[[  0.0  -1.9   0.9  -3.1   1.1  36.6  -0.5  -1.7]
 [  1.1  -4.4   3.4 -17.7  -3.7 -20.8   1.2   6.3]
 [  1.3  -0.3  -1.0   5.7   0.5   8.4  -1.4 -32.5]
 [ -1.1   5.1  -2.3 -20.2   3.9   3.5  -0.4 -14.3]
 [  1.3   3.8  -3.7  13.5   0.8  -6.3  -1.2 -10.3]
 [ -0.6   1.6  -1.9  44.8   1.9   2.5   1.3   6.2]
 [  0.5   1.9  -1.4   2.3   0.4   4.5   5.4   4.4]
 [  0.4   3.6  -2.3  -8.5   0.3  28.2   1.8  13.9]
 [  0.2   0.3   1.6  30.7  -2.2 -15.2  -1.9   4.6]
 [  0.2   1.2  -1.0  -3.2  -1.2  27.9   1.3  22.0]
 [ -1.1   4.2  -3.9 -11.1   2.9 -27.4   2.5  -7.7]]
->
[[ 0.0  0.9  1.1 -0.5]
 [ 1.1  3.4 -3.7  1.2]
 [ 1.3 -1.0  0.5 -1.4]
 [-1.1 -2.3  3.9 -0.4]
 [ 1.3 -3.7  0.8 -1.2]
 [-0.6 -1.9  1.9  1.3]
 [ 0.5 -1.4  0.4  5.4]
 [ 0.4 -2.3  0.3  1.8]
 [ 0.2  1.6 -2.2 -1.9]
 [ 0.2 -1.0 -1.2  1.3]
 [-1.1 -3.9  2.9  2.5]]

[[ -3.5  20.4   7.0]
 [-13.7  18.5   6.7]
 [-30.8  -0.7  63.3]]
->
[[ -3.5   7.0]
 [-13.7   6.7]
 [-30.8  63.3]]

[[ 52.3  15.6 -23.2  22.0   4.4  39.2 -10.2]
 [ 33.6  30.0 -53.3   4.5  -5.3  51.6   8.6]
 [-27.7   6.3  34.6 -13.6 -53.9  -5.2  36.4]
 [ -9.6  33.2  20.5  36.9 -34.5  52.1 -16.3]
 [ 21.4 -39.6  25.1 -26.8 -36.6 -29.1 -11.6]
 [-15.5 -60.0  -9.0 -10.2 -28.7  -0.6  31.6]
 [ 36.7   4.7 -16.7 -16.9 -24.6  15.8 -54.2]
 [  0.6  -4.3  17.8  39.3 -15.2  30.1  58.7]
 [ 42.9 -30.0 -34.8 -35.2 -11.8  -9.0  -0.8]]
->
[[ 52.3 -23.2   4.4 -10.2]
 [ 33.6 -53.3  -5.3   8.6]
 [-27.7  34.6 -53.9  36.4]
 [ -9.6  20.5 -34.5 -16.3]
 [ 21.4  25.1 -36.6 -11.6]
 [-15.5  -9.0 -28.7  31.6]
 [ 36.7 -16.7 -24.6 -54.2]
 [  0.6  17.8 -15.2  58.7]
 [ 42.9 -34.8 -11.8  -0.8]]

[[  1.1   6.3  -6.6  11.3  -1.4 -44.6   8.7 -16.2  -8.4  -2.6]
 [ -5.1   8.5   3.0   9.4  -4.6 -10.3   8.3  -6.7  -8.9   1.6]
 [  4.7   5.2  -2.8   9.9  -4.1 -39.6   8.1 -14.6 -14.1  -4.4]
 [  4.0   5.3  -2.7   9.8  -5.2 -38.3   8.2 -13.4 -14.0  -4.3]
 [  2.8   4.0   4.7   9.2 -11.3 -10.7  11.4  -7.9 -22.5  -5.5]
 [  3.0   3.7   8.0   8.1 -10.8   3.0  13.2  -7.7 -25.4  -5.9]
 [  3.7   6.9  -0.2   4.7  -9.8   6.7  10.2  -3.0 -23.9  -4.7]
 [ -3.9   8.5  -5.4   6.5   3.2 -25.5   9.9 -10.9  -4.6  -0.2]]
->
[[  1.1  -6.6  -1.4   8.7  -8.4]
 [ -5.1   3.0  -4.6   8.3  -8.9]
 [  4.7  -2.8  -4.1   8.1 -14.1]
 [  4.0  -2.7  -5.2   8.2 -14.0]
 [  2.8   4.7 -11.3  11.4 -22.5]
 [  3.0   8.0 -10.8  13.2 -25.4]
 [  3.7  -0.2  -9.8  10.2 -23.9]
 [ -3.9  -5.4   3.2   9.9  -4.6]]

[[ -6.4  29.0  27.1  -5.3  22.0 -21.9   0.0  16.1   0.0   4.4   0.0  34.5
    0.0 -20.3 -12.3  37.7]
 [ -6.4  29.0  27.1  -5.3  -6.6 -21.9  51.3   0.0 -15.6   4.4   4.4  34.5
   17.0   0.0   9.5   0.0]
 [ -6.4  29.0   0.0  60.0  -6.6   0.0 -12.4  16.1 -15.6  23.8   4.4  34.5
   17.0 -20.3   0.0   4.0]
 [ -6.4  29.0  27.1 -18.9  -6.6  -9.7  46.8  16.1   0.0   4.4   0.0  34.5
   17.0 -20.3  -6.2   4.0]
 [ -6.4  29.0   0.0   0.0  -6.6 -21.9  46.8  16.1   0.0   4.4  20.8   9.5
    0.0 -20.3   0.0   0.0]]
->
[[ -6.4  27.1  22.0   0.0   0.0   0.0   0.0 -12.3]
 [ -6.4  27.1  -6.6  51.3 -15.6   4.4  17.0   9.5]
 [ -6.4   0.0  -6.6 -12.4 -15.6   4.4  17.0   0.0]
 [ -6.4  27.1  -6.6  46.8   0.0   0.0  17.0  -6.2]
 [ -6.4   0.0  -6.6  46.8   0.0  20.8   0.0   0.0]]

[[-12.4   4.4  -0.1   5.4 -12.4  19.1  -6.9]
 [-27.1 -15.2 -10.8 -40.4  -6.7  13.6   1.7]
 [  9.7  10.8  10.5 -22.0  12.1  47.5 -23.5]
 [-10.2   3.1 -20.9  -9.3  15.4  -2.0   5.8]]
->
[[-12.4  -0.1 -12.4  -6.9]
 [-27.1 -10.8  -6.7   1.7]
 [  9.7  10.5  12.1 -23.5]
 [-10.2 -20.9  15.4   5.8]]

[[-20.5  51.8]
 [ -5.8   7.8]
 [  8.5  -9.7]
 [ 61.9 -38.8]
 [ 10.3 -11.4]
 [  6.4  -7.7]
 [-20.3  49.1]
 [-19.2  43.2]
 [ 16.8 -17.0]]
->
[[-20.5]
 [ -5.8]
 [  8.5]
 [ 61.9]
 [ 10.3]
 [  6.4]
 [-20.3]
 [-19.2]
 [ 16.8]]
